Look-ups in named tables: a row name and a column name give one cell, copied from the table.

katov.tsv
	legen	telino
tirobun	93	185
gido	157	136
rimirot	192	147
kava	204	146
runa	193	103
kap	57	80
kodolop	81	111
fugo	81	102
bulab	147	60
lup	95	112
favizok	149	107
guravuf	33	121
bilezel	67	126
zaron	147	60

What is the legen of tirobun in katov?
93
What is the telino of fugo in katov?
102
What is the legen of kodolop in katov?
81
What is the telino of bilezel in katov?
126
What is the legen of gido in katov?
157
What is the telino of kava in katov?
146
What is the legen of fugo in katov?
81
What is the legen of lup in katov?
95
What is the legen of favizok in katov?
149
What is the legen of bulab in katov?
147
What is the telino of tirobun in katov?
185
What is the legen of kap in katov?
57
What is the legen of rimirot in katov?
192
What is the telino of bulab in katov?
60
What is the telino of rimirot in katov?
147
What is the telino of gido in katov?
136
What is the legen of bilezel in katov?
67
What is the legen of runa in katov?
193
What is the telino of zaron in katov?
60
What is the telino of lup in katov?
112
Which row has the largest legen? kava

kud =
cols = guk, giz
bup: [-70.5, -66.2]
tasika: [56.1, 77.2]
kol: [-5.5, 41.8]
zadek: [-15.6, -43.6]
ril: [33.3, -51.5]
bikudo: [40.4, -5.8]
mub: [-8.1, -25.0]

kol, guk: -5.5
bup, giz: -66.2
zadek, guk: -15.6
bikudo, guk: 40.4
ril, guk: 33.3
ril, giz: -51.5
mub, giz: -25.0
zadek, giz: -43.6
tasika, guk: 56.1
tasika, giz: 77.2
bikudo, giz: -5.8
kol, giz: 41.8
mub, guk: -8.1
bup, guk: -70.5
Which row has the largest giz? tasika

fevova =
columns: ker, lun, suk, tosipo, motu, bimezad
simur: [4.68, 0.24, -3.40, 1.49, 2.22, 4.25]
parenav: [3.61, -3.46, -0.23, -2.32, 5.89, 3.44]
minive: [-1.92, -0.17, 4.43, -6.17, -4.33, 1.56]
dut: [2.25, -0.80, -0.97, -0.16, 1.38, 1.78]
pezozem: [-5.08, -1.86, 5.16, -1.78, -2.67, 4.94]

dut, motu: 1.38
simur, bimezad: 4.25
dut, bimezad: 1.78
parenav, suk: -0.23
simur, suk: -3.40
pezozem, lun: -1.86
minive, lun: -0.17
dut, tosipo: -0.16
minive, motu: -4.33
pezozem, suk: 5.16
parenav, bimezad: 3.44
pezozem, ker: -5.08
minive, tosipo: -6.17
parenav, lun: -3.46
pezozem, bimezad: 4.94
minive, ker: -1.92

Table dusopok
	buk	kitamo	gotona	kolu	tukuro	ponop
pevo	578	262	490	572	371	488
temo	541	450	541	654	371	488
nim	541	416	490	572	392	488
tov	541	416	490	572	371	481
zama	475	416	490	364	185	488
zenu	541	451	272	572	362	488
bamaran	525	357	551	572	371	447
lem	541	391	484	572	371	488
rul	541	416	476	572	363	488
vulelip	541	416	490	531	414	463
tatile	541	416	490	572	393	504
volifo	589	337	469	552	371	488
ruv	621	416	490	584	371	514
sudu	650	416	536	757	422	488

zenu, buk: 541
zama, kolu: 364
rul, gotona: 476
sudu, buk: 650
tov, kolu: 572
bamaran, buk: 525
zama, gotona: 490
pevo, ponop: 488
temo, kolu: 654
zama, buk: 475
vulelip, kitamo: 416
pevo, kitamo: 262
ruv, ponop: 514
pevo, buk: 578

pes:
         pakevuz  vonafut
takemur       24       25
votesaf       48       69
gugaki        61       84
mekizu        85       87
led           51       34
nipo          57       72
tobol         68       85
mudos         38       23
pabut         50       40
gese          68       39
tobe          31       36

What is the vonafut of votesaf in pes?
69
What is the vonafut of nipo in pes?
72
What is the vonafut of gugaki in pes?
84
What is the pakevuz of votesaf in pes?
48
What is the pakevuz of gese in pes?
68
What is the vonafut of tobe in pes?
36
What is the vonafut of tobol in pes?
85
What is the pakevuz of mudos in pes?
38
Which row has the largest vonafut? mekizu

vumo:
,sud,bifodut,mube,bovogus,laroro,muta
mogu,-20.4,7.2,3.0,-32.1,-37.1,-36.6
bome,-4.4,-0.1,18.2,34.1,16.7,-3.9
posel,-28.8,-0.1,24.6,21.9,14.4,-41.6
sar,-5.9,-19.5,-27.2,32.3,28.8,-12.0
zogepel,-10.5,-4.2,-14.8,6.0,1.6,-21.5
numil,-27.9,-30.7,-49.4,-43.3,-35.9,-36.9
sem,-31.3,-12.3,15.6,37.0,31.7,-40.9
gulonun,2.1,20.5,-8.3,-56.7,-63.5,-11.1
reni,-36.2,-8.5,-1.7,-37.7,-37.4,-49.3
rubekeb,-28.2,-32.6,-52.1,-37.0,-28.7,-37.0
vun,-5.9,7.7,40.5,64.9,47.1,-6.6
rizemi,-2.6,3.8,-31.3,-58.4,-61.3,-17.9
pab,-24.5,-4.4,3.9,13.9,10.2,-38.0
bozir,9.1,-13.2,-49.8,-61.8,-67.4,16.6

zogepel, sud -> -10.5
mogu, sud -> -20.4
reni, muta -> -49.3
vun, sud -> -5.9
bozir, muta -> 16.6
zogepel, laroro -> 1.6
numil, bifodut -> -30.7
pab, bovogus -> 13.9
bome, bovogus -> 34.1
posel, muta -> -41.6
gulonun, sud -> 2.1
rubekeb, muta -> -37.0
rizemi, muta -> -17.9
sar, sud -> -5.9
rubekeb, sud -> -28.2
rizemi, mube -> -31.3
rizemi, sud -> -2.6

Table dab
          robug    boze  sogiziv     kef     tur    peto  lifiri   gusol   toreb
naliro   -0.157  -0.300   -0.663  -0.107  -0.435  -0.412  -0.176  -0.065  -0.397
tib      -0.139  -0.031    0.621   0.325   0.645   0.129   0.364   0.268   0.591
dizilo   -0.390  -0.575   -0.632  -0.278  -0.521  -0.201  -0.616  -0.145  -0.481
gar       0.303   0.672    0.707   0.163   0.826   0.196   0.725   0.305   0.587
nazuna   -0.152  -0.439   -0.088  -0.028  -0.673   0.235  -0.582  -0.246  -0.476
sipib    -0.585  -0.480   -0.458  -0.340  -0.804  -0.666  -0.702  -0.784  -0.556
rul       0.234   0.386    0.522   0.310   0.727   0.043   0.659   0.345   0.601
sarenog   0.098   0.471    0.075  -0.106   0.607  -0.182   0.713   0.339   0.320
pifepal   0.405   0.556    0.421   0.160   0.476   0.265   0.693   0.318   0.478
rudofo   -0.334  -0.518   -0.697  -0.152  -0.654  -0.220  -0.367  -0.165  -0.639

What is the robug of gar in dab?
0.303
What is the lifiri of rudofo in dab?
-0.367
What is the robug of nazuna in dab?
-0.152
What is the toreb of pifepal in dab?
0.478
What is the peto of sipib in dab?
-0.666
What is the robug of tib in dab?
-0.139
What is the sogiziv of sipib in dab?
-0.458
What is the boze of rul in dab?
0.386
What is the sogiziv of sarenog in dab?
0.075
What is the lifiri of naliro in dab?
-0.176
What is the kef of gar in dab?
0.163
What is the sogiziv of gar in dab?
0.707
What is the peto of sarenog in dab?
-0.182
What is the sogiziv of nazuna in dab?
-0.088
What is the lifiri of gar in dab?
0.725
Which row has the largest peto? pifepal

